In the rows, 128 means zero.
Where one turn sends some rows of the set: a few examples, then the rows asked:
k_665: [ 99 126 180 150 114 106 150 126 149 142 118 131 108 138 127 133 107 134
 124 145 127 150]
k_803: [115 123 175 139 124  96 140 108 138 150 131 129 114 132 145 143 112 131
 122 150 136 136]
k_91: [156 127 107 109 111 112 137 134 135 143 127 120 130 177 126 129 130 128
 140 124 156 167]
k_315: [149 128 110 115 106 115 142 144 140 139 120 118 128 180 117 128 126 130
 141 121 149 174]
k_50: [133 148 147 124 116 119 126 118 155 133 161 139 116 119 147 123 125 118
 153 166 174 134]
k_62: [ 97 129 165 134 112 140 150 129 143 154 103 142 119 144 121 109 111 126
 126 137 111 144]
k_281: [109 148 157 148  98 127 143 149 174 118 135 132 101 131 117 117 113 131
 153 158 152 161]
k_602: [135 144 105 141 148 147 154 116 101  96 154 130 128 109 120 118 100 115
 126 114 133 142]
k_217: [135 139  78 142 141 129 107 147 122 120 128 159  87 115 140 126 107 114
 142 123 143 163]
k_81: [130 141  80 144 141 132 111 152 125 118 126 161  87 116 135 121 106 114
 144 122 141 164]
k_310: [110 116 165 134 112 116 144 122 136 155 107 131 111 147 129 128 111 134
 115 138 105 145]
k_873: [124 132 157 148  98 100 134 139 167 120 141 119  94 131 127 141 113 138
 141 161 146 160]
k_452: [102 137 159 121 121 150 146 117 136 159 115 153 130 138 131  99 117 116
 131 139 125 133]
k_859: [137 130 110 151 142 128 154 120 104  92 147 117 114 117 116 136  95 124
 115 112 121 152]
k_908: [127 140  92 143 148 141 110 140 121 116 131 144  86 126 155 128  96 125
 140 118 169 169]
k_161: [128 136  94 146 144 135 109 140 120 115 129 140  82 128 155 134  95 129
 136 119 166 172]
k_342: [121 163 131 126 123 138 156 150 117 122 127  94 155 135 120 136 121 128
 118 162 139 133]
k_880: [121 141  95 150 142 144 114 148 125 111 124 142  82 131 148 125  94 130
 140 117 163 178]
k_18: [118 128 156 113 127 133 136 100 126 166 125 148 129 134 146 115 122 117
 124 143 129 123]
k_656: [114 137 170 126 132 115 138  99 134 155 141 145 127 125 151 126 119 118
 132 152 151 125]
k_907: [141 135 107 143 147 131 150 112  99  97 154 124 122 111 125 131  99 120
 118 115 130 143]
k_225: [127 145 108 149 143 153 159 126 108  92 146 130 125 114 111 114  96 117
 125 111 128 149]
k_675: [133 135  81 148 139 125 110 152 125 118 125 155  82 118 135 130 104 117
 140 122 137 168]
k_493: [115 159 152 132 109 140 137 136 167 126 149 144 117 123 127 105 120 119
 161 163 169 144]
k_878: [ 98 149 171 131 127 139 147 114 145 150 132 153 130 127 136 106 115 116
 143 147 152 130]
k_828: [121 115 160 121 119 112 134 105 125 164 121 134 119 139 145 133 117 126
 114 143 117 131]
k_341: [130 139  81 146 137 130 112 155 126 117 123 158  85 118 133 125 104 115
 142 121 138 168]
k_936: [124 161 130 124 125 137 155 148 116 123 129  94 155 135 122 139 122 128
 115 163 139 131]
k_205: [ 88 142 177 147 117 133 155 129 153 143 117 143 120 136 121 112 108 126
 137 144 137 145]
k_165: [138 134 152 134 108  94 124 121 154 129 158 123 103 123 146 144 121 131
 140 166 159 146]
k_914: [144 136 108 115 106 130 145 146 143 137 118 125 132 180 113 116 127 127
 145 120 153 174]
k_241: [156 134 104 105 114 123 137 131 134 145 131 129 137 175 126 121 132 123
 145 124 162 161]
k_127: [145 140 105 108 112 133 143 140 140 141 126 131 139 175 119 112 129 122
 148 122 161 166]
k_938: [124 158 131 126 121 133 154 150 117 120 128  92 152 135 122 140 122 131
 114 163 137 134]
k_517: [124 160 130 125 122 132 155 146 115 123 130  92 154 135 125 141 122 129
 114 164 140 132]
k_993: [136 136  80 144 140 123 108 149 123 119 129 156  84 116 138 130 106 115
 139 122 139 165]
k_862: [121 160 131 128 121 137 156 151 118 121 126  93 153 137 120 138 121 130
 116 163 137 135]
k_2: [122 144  93 147 146 147 113 144 123 113 127 144  86 127 151 123  95 125
 141 117 167 173]
k_960: [124 136  96 151 143 136 112 146 123 111 125 137  78 130 151 133  93 131
 135 118 160 176]
k_150: [127 136 111 155 137 140 159 130 110  88 140 122 117 117 108 124  94 123
 121 110 120 157]

k_914 turns into k_127
k_993 turns into k_675
k_803 turns into k_665
And these:
k_165 turns into k_873
k_150 turns into k_225
k_161 turns into k_960
k_310 turns into k_62

Where one turn sends some rows of the set: a few examples, then the rows asked:
k_67: [150 132 127 104 132 148 151 121 120 148 118  95  96 120 125 103 126 135
 124 135 121 114 134 113 150 135 122 133 161 111 140 130 127 115 141 150
 143 117 155 112 116 111 127 142 133  83 116 129 129 140 119 161 138 131
 133 144 115 145 106 138 122 130  96 120 157 139 147 106  96]
k_383: [144 107 113 151  94 112 135 127 122 132 134 148 136 141 131 113 112 112
 110 125 122 141 129 123 120 110 122 138 127 121 143 128  99 116  97 120
 102 125 122 142 140 154 140 111 135 137 131 133 121 107 153 112 132 166
 131 107 120  81  98 131 116 138 134 104  90 109 113 132 134]
k_719: [117 125 137 143 150 163 141 120 173 112 129 101 119 105 121 116 115  95
 174 108 132  85 116 130 145 111 129 113 131 135 138 122 140 129 140 135
  99 134 149 117 119 126 143 107 116 116 114 123 124 131 132 148 159 141
 141 135 120 134 123 140 135 111 161 121 125 132 163 124 117]
k_345: [150 113 104 136 101 107 143 115 123 125 140 128 131 133 127 124 115  89
 129 128 127 175 137 125 147 110 131 117 150 119 143 130 120 118  92 142
  88 138 122 148 140 147 138 106 131 128 125 124 132  93 138 125 103 169
 113 108 134  97 112 122 133 121 116 114  98 112 113 138 120]
k_739: [135 137 135 113 131 155 109 101 148 124 122 106 128 102 114 136 124 131
 138 125 134  91 117 149 124 120  99 145 128 102 152 103 133 133 122 166
 106 116 124 111 141 143 149 104 156 128 159 126 161 136 119 149 165 120
 148 149 116 138 123 124 151  97 115 107 157 117 137 130 116]
k_827: [142 123 134 137 128 146 142 115 143 125 113 112 140  94 157 120 147 135
 117 117 127 110 120 103 109 155 129  99 143 136 116 101 142 169 143 166
 117 121 133 111 126 126 129 145  94 135 128 121 140 143 136 106 147 149
 122 116 159 122 111 149 155 118 165 122 144 143 120 116 123]
k_265: [103 110 116 119 115 118 126 141 133 111 163 139 128 110 101 148 120 112
 113 139 121 141 118 138 102 144 137 120  96 138  94  99 146 153 115 120
 116 144 101 143 127 134 126 110 123 163 121 117 136 120 139  92 102 108
 100 107 131 126 148 125 119 111 134 137 123 123 104 163 136]
k_214: [138 121 138 113 102 163 124 114 131 151 135 115 135  98 124 124 168 154
 137 141 143 130 113 131 107 165 145 142 117 117 117  92 130 178  97 125
 145 115  99 138 124 139 124 139 131 129 161 124 140 117 140 116 124 114
 134 139 142 162 130 115 133 101 121 126 140 128 112 153 102]
k_19: [143 118 158 143 127 166 137  98 142 112 122  91 133 129 132 118 139 119
 131 137 129 140 148 111 129 131 104 125 135 148 120 106 116 122 137 150
 114 140 125 119 117 136  94 111  96 137 123 147 102 104 111 171 113 111
 119 140 124 153 154 139 147 136 140 147 142 143 120 114 123]
k_109: [139 143 126 100 139 144 153 116 110 144 128 124 109 142 133  96 129 126
 139 143 117 119 123 155 131 139 150 139 152 121 136 136 132 147 120 126
 164 116 142 132 105 124 116 165 132 108  92 128 130 150 117 150 118 120
 120 132 127 153  98 129  87 132 116 109 144 134 145 110  98]
k_823: [127 117 149 142 165 121 127 138 148 125 142 104 150 134 128 117 137 141
 124 145 111  91 139 136 110  88 109 136 119 115 148 142 130 102 142 170
 124 138 132 110 127 128 118 107 131 122 110 104 138 111 118 144 164 136
 139 133 126 149 124 134 129 154 134 125 166 123 138 117 142]
k_785: [133 139 132 139 147 135 131 133 148 117 120 117 152  90 142 135 141 131
 123 114 131  98 115 105 117 139 131 115 132 124 124 101 145 146 153 180
  98 123 138 116 146 122 144 121 103 131 124 103 145 126 120 105 159 158
 137 123 148 129 114 155 156 116 162 117 150 125 129 119 123]
k_745: [168 106 115 144 135 106 151 115 119 112 127 148 114 115 123 136 131 107
 115 142 113 158 133 122 136 114 129 114 152  98 131 133 104 127 101 148
 114 118 131 148 148 151 144 118 129 138 126 141 139 127 137 115 115 157
  97 122 129  84 118 108 141 131 110 111  88  95 125 133 127]
k_168: [112 121 117 122 145 100 135 159 127 123 162 157 120 136 118 130  87  95
 125 138 114 130 126 144 122 128 140 131 129 157 103 125 138 134 127 104
 149 137 132 137 116 122 125 121 131 142  74 105 118 134 126 122 114 114
 101 105 115 122 123 139  89 134 123 134 121 123 127 140 132]
k_807: [136 120 132 127 144 154 140 116 179 127 129  97 133 101 143 110 114  93
 179 136 137  84 112 150 142 125 147 120 131 144 144 134 144 132 113 117
 124 131 141 140 117 130 122 114 126 113 110 127 127 138 139 140 162 153
 136 123 135 140 129 135 131 106 153 118 138 130 171 116 108]
k_709: [113 122 104 104 127  92 120 150 126 134 160 148 115  97 105 155 106 121
 112 125 123 128 111 148  99 147 152 129 124 117 116 108 161 150 123 120
 150 137 113 133 129 136 146 124 144 133 125 105 154 130 147  85 127 118
  97 127 122 120 113 114 107 102 115 121 124 108 125 151 119]
k_176: [138 134 145 112 133 120 125 138 146 161 121 126 152 122 130 133 151 150
 122 127 127 132 132 157  93 128 142 160 125 131 127 134 141 151 124 141
 153 136  84 161 122 155  92 145 121 125 129 103 145 108 127 101 131 126
 121 137 136 169 121  99 117 127 119 118 165 126 145 126 125]
k_355: [109 133 127 104 101 106 131 140 102 121 156 143 102 136 105 138 116 129
  82 137 116 158 131 123 111 143 119 130 124 128  96 101 128 150 132 128
 142 127 114 114 121 100 131 116 133 144 118 128 126 119 131 116 106 102
  92 122 116 125 143 128 115 125 105 132 131 134 102 158 132]
k_506: [151 126 135 110 113 162 114  97 143 139 115 110 135  94 125 129 145 160
 135 137 133 106 113 138 108 148 107 141 127 100 151  94 135 142 112 147
 124 112 113 118 134 157 133 121 150 126 171 136 149 134 126 132 155 117
 153 140 118 149 130 118 153 100 112 121 147 122 122 141 107]
k_805: [107 138 109 107 116 128 132 136 113 109 152 151  94 116 104 132  92  99
 122 131 120 134 118 135 131 159 140 127 115 138 107  96 127 146 126 104
 144 120 140 124 113 110 145 114 131 131  97 143 113 138 130 127 106 108
  95 116 113 113 137 135 108 105 117 123  99 124 124 142  98]
k_819: [134 134 134 116 141 143 131 121 151 139 139 117 154 117 147 125 118 105
 172 153 143 109 116 181 131 143 158 137 142 151 123 136 150 145  96 109
 160 126 116 162 124 139 104 130 132 134 110 124 131 123 126 134 141 131
 120 137 150 151 123 108 103 105 146 114 145 118 158 116 110]
k_295: [116 120 118 104 134  95 116 134 131 134 158 150 117 133 106 149  90 113
 123 149 119 138 121 170 124 126 130 150 119 125 118 114 145 123 117 105
 159 134 116 149 134 139 127 106 161 139 113 121 139 119 134 128 122  96
 111 138  95 140 139 109  95 122 112 134 123 117 126 148 131]
k_609: [141 119 155 134 145 115 122 138 162 149 126 111 162 129 143 123 143 147
 124 138 115 108 141 144  88  99 115 144 124 135 154 144 134 116 132 153
 133 141 107 127 119 144  91 120 129 124 126 106 139 108 126 122 163 141
 135 128 126 159 126 125 126 146 126 122 171 129 149 119 143]
k_405: [119 128 136 118 101 162 145 127 121 140 127 117 132 121 146 110 157 138
 119 129 121 133 139 114 104 151 136 119 128 150  96 112 130 192 136 143
 139 115 114 122 106 113 113 159  91 131 126 134 124 139 150 113 122 127
 101 122 158 136 119 130 126 121 154 120 124 159 121 123 127]
k_454: [131 136 156 122 119 175 142 110 125 115 121 110 133 146 123 102 145 129
 150 147 127 146 145 126 120 147 131 134 135 144 107 119 116 148 128 110
 147 130 127 117 104 124 105 131 113 137 111 153  85 117 108 154 107  96
 102 140 128 150 142 123 106 142 129 124 123 137 128 118 107]
k_759: [148 105 129 130 125 120 138 124 128 123 145 147 112 141 120 131 131 109
 110 126 119 135 136 116 143 108 132 132 130 111 143 133  89 127  98 112
 123 120 115 153 132 145 141 101 137 122 137 138 118 122 153 117 135 174
 118  98 120  79 117 116 151 119 105 107  90 104 144 154 124]
k_170: [151 114 116 131 106 105 144 125 114 115 128 164 122 129 135 120 128 117
 114 135 127 143 139 134 124 113 110 121 153 100 129 125 126 118  98 129
 101 117 117 145 141 162 135 112 121 141 139 133 112 125 136 140 140 155
 130 132 111  86 125 107 122 134 126 125  79  87 109 139 147]
k_432: [129 125 162 152 140 161 126 106 144 121 133 102 121 115 126 135 139 115
 129 126 129 116 143 109 128 114  97 136 127 134 125  98 113 123 142 173
  97 127 122 121 127 139 118  96 106 138 131 122 125 103 116 170 121 115
 136 133 125 155 153 143 164 131 138 152 149 137 119 135 140]
k_699: [130 128 125 122 137 154 135 126 123 148 125 102 110 114 122 122 128 141
 117 127 127 109 141  94 155 124 100 133 143 104 126 113 126 121 161 167
 128 115 165 100 132  99 148 118 136  94 131 124 139 131 129 153 146 133
 137 151 121 131 109 144 136 129 108 122 150 144 139 106 102]
k_771: [138 122 116 118 107  98 147 139 121 131 142 143 105 144 129 129 139 107
 115 129 112 152 153 124 154 118 125 116 139 113 133 122 128 100 100 128
 103 121 111 160 131 134 129 112 124 107 140 125 115 103 133 133 134 180
 132 111 128  91 134 109 135 133 107 111  96 103 122 145 136]

k_109 turns into k_819
k_345 turns into k_771
And these:
k_295 turns into k_709
k_785 turns into k_432
k_506 turns into k_827

